Here are some points, each followed by its number:
[-64 -52  78   1  86  -1  12  27  -2  34  15 -75 -42  80   2 -11 -48  24  65  26 -82 -19 -36] 0
[-24   5  13 -25  -2  80  35   0  13  26 -43 -51   3 -10 -13  10 -10  33 -12  25 -40 -14  49] 1
[-45  10  18   5  28  35  91  19 -15  -8 -25  12   7  30 -68  61 -39 -38  24  27 -96 -25 -10] 2
[ -3  -8  38  16 -32 -17  69 -31  -9 -23 -14 -26 -25 -16 -17  14 -22 -26  29 -20  16  34 -38] 3
[-10  -8  28   9  24 -33  38 -15  32 -37 -32 -60 -15  -8  13   8  10 -40  -3 -22  -9 -30 -43] 4
[-14  60 -25 -10   9   8 -64   5   9  25  14 -24 -29  18 -36   8 -20  -9 -37 -19 -25 -17  35] 5
[-47 -28 -37 -63 -71   5 -84   1 -78  92 -10  40 -42  31   0 -19  -4   4 -34  48  21 -35   6] 6
[ 40  51  11  11 -16  -1 -53 -15   6  18   9 102  10 -34  -2 -24  38 -23  42  16  26  -4 -36] 7
[ 16  62 -18  10  44  29 -46  -1 -11   2 -28  -5  15 -14   9   0 -32 -18  -6 -44 -28 -46  21] 8
[  0  21 -14  22 -53  63 -23 -34 -51 -18  18   9   8  22 -13 -10 -51  13 -10  39 -25  33  31] 9
[ 46  70   0  72  19 -48  -2 -11 -41 -71 -37   0  37  18   5  39   7   9  -7 -98  66  87  -3] 10
[ 10   2 -15 -36   2  59  -3 -32   6  62  36 -22   2 -85  40   7  -3  -5 -42 -18  14 -52  47] 11
[ 23  38  48  34   4  30  90  -8  52 -42 -19 -24 -27 -44 -41  23 -18 -46  40   1 -44   2  -3] 12
[  1   1  23 -33  -7  34 -11 -17  23   5  21   8  14 -44   9 -35   5   9  -7 -11  -1 -39 -18] 13
[-20 -37  18 -18 -17 -39  75 -22  34 -35  -6 -55 -58   2  -1  42  15 -27 -42  12 -20 -25 -65] 14
[  6  -9  21 -46  17  26  39  34  53  -7 -31  12  25  -4 -89 -25 -35 -58  35  25 -25  23  -3] 15
[  3  -5  38  30   6   0 -29 -36  -6 -29  27 -45 -26 -20  37 -23 -14 -33  34 -12  -8   3 -27] 16
[ -6 -43 -41 -74 -12 -15 -74  45 -12  40  21  39 -10  21  15 -53  21 -28   1  42 -20 -68  -7] 17
[ -5  -7   7  23  60  27 -28  -7  11 -16  42 -48 -15 -23  82  17  13  28 -43 -32  -7 -36   6] 18
[ -4 -66  23 -22   9 -28   4  46   0  25  34 -58 -45  18  23 -51  -7  43  17   1  13   4 -18] 19
[ 15  40  45  22  11  26  81  -3  55 -43 -20 -20 -30 -41 -43  22 -26 -46  48   5 -50   1  -4] 20
[ 30 -26  20  -1  30  63 -22 -47  52 -17  43  28  59 -56  87 -60  26  72  23  -8  47 -50  -1] 21
[-13  -2 -60 -49 -29 -27 -65   9 -20  42 -35 -15  -8  23 -14 -17  -6  15 -63 -28  52 -19  19] 22
[  0  25 -11  17 -13 -58   0  20  21 -87 -72  21  33  20  -2   4  32   3  36  24  17  65   4] 23
[  8  -1  25 -34  -5  29 -12  -5  22  -3  22   6  18 -43  12 -38   8   5  -2 -22   1 -37 -11] 24
[ 37 -28   0  11 -96 -11  20 -41   0   1  51  76   6 -69  45 -18  69  -7 -23  27  99  65 -34] 25
[ 19 -10   0  20   1  -5 -77 -31 -16 -24  26  45  57 -15  35 -27  50  19 -26 -40  58  29  -3] 26
[-40 -22  42   1   0  28   9  -8 -16 -32   9 -37 -30  24  13  -6  -2   8 -16  -9 -35 -11 -31] 27
[ 19  21  13 -63  11   9 -27  39 -24  70  12  -8 -38 -16 -39 -31 -38 -35  -5 -14  13   1   7] 28
[ -2 -58  -3 -19 -38  35  64 -11  17   2  20 -48 -13 -24  16  -7   0  -1 -28  32 -11  -3   6] 29
[-13 -21 -61  -6 -36  -6 -44  20 -22   4  -4   9   6  53  37 -31  16  37 -11  49  -9  -4  -3] 30
[-29   8  58  49  63 -24  23  -5  15 -62   9 -55 -35  30   2  55  28  -3 -23 -55 -30  19 -17] 31
[-10 -64 -36 -39 -57 -13 -54 -36 -27  38  16  75 -10 -14  62 -12  53  -3 -19  42  59 -45  -7] 32
[ 12  21  16  24 -29  -2  55 -28  19 -54 -12  -1  -5 -52 -35  36 -31 -68 -10  -5  -2  19   4] 33
[ 47  35 -92  19 -18 -29 -50 -14 -38   3 -16  71  63   6  17  21  -2  17 -31 -17  43  -7  40] 34
[ 17  -7 -60 -43   6   3 -34  34  54  19 -10 -22  37 -11  22 -69  -5  27 -17  11 -10 -54  63] 35
[ 16  14  13  33 -58 -17  53   0   5 -51  47  -2 -47   9 -56  21 -25 -99   0  24 -39  41  -4] 36
[-14  15  45  -9  35   4 -33 -25  45  -2 -80  55  72  14  -2  -6  58  21  43 -22 -19 -17  -8] 37
[-19 -13  10 -46  -8 -43  17  -7   5  -4 -26 -35 -51  23 -14  22  17 -41 -39 -16 -15 -22 -63] 38
[ 23   0  -6  32  63  -3  13  44  27 -14  26  48  33  11  -2  25  -6 -30  19   0  -9   9   0] 39
[ 34   5  37  71  40 -22  -5 -13 -29  20  31 -61   7 -14  35 -23 -69  29  34 -44  82  62  13] 40
[ 21  10  13   5  -4  75 -34   2   2 -23  10  49  64 -49 -20  -5  -8  -9 -39  -9  15  34  51] 41
[-15 -19  12  39 -12 -43  26 -27 -17 -32  20 -67 -60  12  45  18  45 -59 -43 -59 -18 -20 -32] 42
[ 15  37 -21  34  41 -11 -10  50   9 -46  28  15 -16  78 -59   6 -63 -31  46  33 -92   3 -14] 43
[ 22 -13  28   9  33  -4 -42   7 -40 -32 -17 -13   8  -1  40  -8  16 -25 -23 -52  29  29 -31] 44
[  8  -1   5  -3  46  20  34  15  60   0  29 -54 -24 -18  14   1 -20  26   8  29 -55 -34  33] 45
[-51 -17  42 -26  40  38 -13  -5   9  17 -12 -17  30   8 -18   0 -15  36  28   9 -19 -30  13] 46
New points follow, each followed by the number of its nearest point above.
[ -7 -44  47  -1 -22  15  91  13   7 -64 -21 -35   6  11 -50  21 -19   3   3   3 -12  49 -42] -> 3
[-21   1  30   8  25 -24  37 -12  21 -46   0 -61 -39  12 -29  -8 -35 -69  19 -30 -43 -10 -26] -> 4
[-23 -35  23   3  -4 -14 -17  -1  -7 -48   7 -36 -17  60   4 -20 -18  -2  -5 -11 -18  23 -43] -> 27
[ 17  33  25  37  39  14  29  32  -4 -23  32  38  39  -2 -43  18 -36 -18  45  -5 -28  43   0] -> 39
[  3 -13  17 -42  14  36  36  31  46 -11 -30  14  27  -6 -93 -21 -41 -60  43  42 -33  18  -3] -> 15
[ 13   6  15  21 -24  56   7   6 -31 -25  37  32   5  28  -2   3 -11  10   5  34 -27  24  -6] -> 9
[-15  36   7  14  16 -14  29   8  27 -20 -35 -26 -20  18 -11  30 -23  -2  11   4 -38 -15 -38] -> 4
[ 34  41   4   1 -30  -2 -46 -16  -3  20  15  99   1 -21   5 -19  24 -15  38  30  27  -9 -54] -> 7
[ 14  20  18  47 -46  -9  62   5   2 -63  47 -11 -45  19 -60  32 -34 -96   7  20 -44  47 -10] -> 36
[ 13  52  47  60 123  16  -7  45   5 -27 -34 -61 -10  62 -59  22 -66 -36  66 -40 -75   7  46] -> 43
[-30  17  43   1 -13   2  17 -36   4 -11 -83 -42  45 -16 -16 -20 -25   4  78 -24  35  57 -23] -> 3
[-18 -33  -4 -23  39  31 -39  13  42  24  42 -29 -39  35  44  -8  19  26   1  60 -63 -64  27] -> 45
[ 38   6  39   7  18 -34  39 -11  39 -44 -31  52  78 -23   0 -26  25  -1  26  -2  43  59 -41] -> 23
[-17 -38 -34  -8 -16 -11 -11  15  33 -22 -20  70  16   8   2  -5  41  22   2  33   3 -50   8] -> 30
[ 14  24  25  38  24  21  37  23   3 -30  39  35  46 -14 -38  21 -27 -22  37   2 -26  43   4] -> 39
[-17 -65  12   3 -73  34  49 -26 -27   8  49  12 -43 -14  35 -12  30 -20  -5  50 -12  11 -33] -> 29
[ 26   2  31   0  -8  -6  27 -13   1  -3  42  10  -6 -43 -13  18 -13   3  -6 -21  53  50  -8] -> 3
[-49  -8  48 -31  34  41 -16   0   8  17  -2 -14  32   4 -22  -3 -17  31  20   6 -15 -12   7] -> 46
[ -1   5   9  11  64  15 -28  -1  15 -12  37 -52 -12 -12  82   5  15  32 -35 -37 -10 -34   9] -> 18
[-12 -34 -23 -59 -78 -19  41  10  69  28 -17  26 -34 -16 -13 -17  36 -33   7 111 -34 -31 -31] -> 29
[  0 -14 -37 -15 -64   0  -6 -16 -53  64   0 -39 -23 -30   3 -15   6  30 -55 -25  73  26  56] -> 22
[-15 -23 -29 -54  12  37 -21   2  57  18 -33 -31  35  -6  22 -55   9  40   5  30 -29 -65  22] -> 35
[-23  39   7  41 -38   3  44 -30 -25  38   3  -6 -38  -4 -34  37 -22  38  18  13  26  36  -3] -> 3
[-11  -9  13  10  15 -82 122  -8  26 -14 -31 -56  -9  28 -75  44 -66  15  27 -21   7  36 -38] -> 3
[-21 -31  17 -25  -9 -44  81 -11  45 -24 -13 -68 -51   1   0  36  12 -29 -30   0 -17 -26 -53] -> 14
[  2 -13 -38 -22 -61   3  -9 -19 -48  78   6 -29 -23 -34   5 -10   2  31 -51 -17  70  16  59] -> 22
[-14  30  20  59  62 -11  -7  13 -39 -36   5 -47 -29  76  -2  38 -48   7  16 -32 -46  20   8] -> 31
[ 35   6  34  -3  11 -41  23  -5  28 -44 -24  63  70 -23   6 -23  33   2  27  -2  57  55 -28] -> 23
[ -4  -4   8  16  60  31 -28  -2   9 -20  41 -34  -8 -17  82  15   5  36 -43 -26 -15 -45  -1] -> 18
[-21  32  15  38 -40   3  48 -24 -33  45   6  -5 -44  -5 -33  42 -25  39  23  12  38  38   2] -> 3
[ 18  -1 -54 -43  12   1 -22  42  62  11 -20 -40  15  -5  19 -64  -7  23 -11  10 -14 -54  56] -> 35
[ 11 -17   8   0  46  15 -14  59 -51  33  16   1  10  80 -44 -25 -65  16  42  42 -48  39  -2] -> 43
[ -8  40   8  -2  38 -11 -67  -7 -22  19 -43  -9  -3   9  33  17  47  14 -46 -73  31 -17 -10] -> 44
[-31  35   7  37 -28  -3  40 -26 -21  42  -9 -10 -37  -5 -38  41 -20  42  17   3  23  36   1] -> 3
[ 45  29 -18  41  18  40  50  -3  46 -26  -1  12  43 -23 -10  17  -3  39  18   9  -3  13  30] -> 39
[  9  17 -35  -6 -33 -63  17 -16 -41  32 -21 -22 -47  34   6  14 -16 -51  24  10  -1  -7 -55] -> 38
[ -3  10   3  24 -32   5  61 -22 -43 -39  -5 -17  -5  10 -17  49 -29  -6 -22 -26   6  41 -34] -> 3
[-27 -30  51  -2  89  19   9  12  28 -37 -49 -28  28  46   0  25  10  25  14  13 -65 -12  -2] -> 46
[ -5 -78  21 -23 -31  60  27 -33  62   7  64 -34 -26 -64  95 -33  67  25 -28  62  -4 -38  17] -> 29
[-13   5  40  12   3  14  21  17   5 -20  35 -24 -41 -22  -9 -12  -4  -5 -24 -32  -8   5  14] -> 27
[ -1  42   7   8  47 -15 -57  -8 -16  15 -42 -10  -3  12  41  19  39  19 -45 -70  27 -14 -21] -> 44
[-24 -21 -36 -11 -13 -22 -42  16 -15  43  28  27 -44  47  17 -15   8 -32  18  37 -32 -73 -11] -> 17
[-63  12  43 -11  96  24 -47 -19  -8  28 -51 -81  27  39  32  23 -36  58  -7 -47 -25 -36  26] -> 46
[ 17  53  42  51 122  13 -13  44  -5 -28 -30 -64 -12  58 -65  14 -75 -40  61 -47 -66   9  45] -> 43
[-30  -9  -5 -29  39  19 -52  55 -35  42 -10 -39   0  52   0 -34 -48  65   1  -4 -24 -31  25] -> 46
[ -3 -37 -35 -12 -35  -1 -57  38 -14  45  84  39 -45  -1   8 -38   1 -16 -16  53  -7 -24  35] -> 17
[ 14  66 -20   7  35  35 -38  -8 -11  -5 -26   4  20 -18  10   2 -27  -4  -8 -34 -24 -41  19] -> 8
[ 22  29  25  39  43   4  33  31   0 -27  40  45  40  -6 -43  28 -35  -8  33 -13 -23  39  -1] -> 39
[-21  -4  20  35   6   8  46   7  10 -22  35  41   2  -9  31  53  33  12  18  37 -19  15  -5] -> 39
[-44   7  27  10  30  37  91  25 -21  -7 -28  10   8  22 -71  71 -35 -41  30  29 -99 -21 -11] -> 2
[ 36 -16  24  -4  33  66 -27 -52  52 -20  36  21  58 -63  91 -56  27  70  23  -3  46 -57 -15] -> 21
[-18 -14  10 -39  -1 -42   3  -2   0  -5 -29 -38 -41  22 -21  22  31 -37 -34 -25 -13 -22 -51] -> 38
[ 25  27   4  44   0   7 -33   1 -55 -54 -29 -20  38  70 -50   7 -35   2   1 -50  17  96  25] -> 10
[ 19  16  10  -1   7  77 -43  12  -5 -19  14  42  51 -46 -16  -6 -10  -9 -35  -8  14  32  41] -> 41
[-14 -15 -31 -43 -26   5 -10  30  -3   4   6  43 -10  39 -13  -6  27  38  -6  52 -49 -23  12] -> 30
[ 29   6 -59 -25  -6 -62 -27  19  10  24   0  95  34 -11 -29  -4   0  29  -6 -40  86 -24 -22] -> 34
[-20 -33  21 -27 -14 -46  80 -15  31 -34 -13 -60 -53  10   0  38  18 -27 -35   2 -22 -25 -63] -> 14
[ 58  28 -13  46  15  29  53  -8  41 -29   0  16  48 -26 -11  16  -5  40  19   3   8  10  29] -> 39
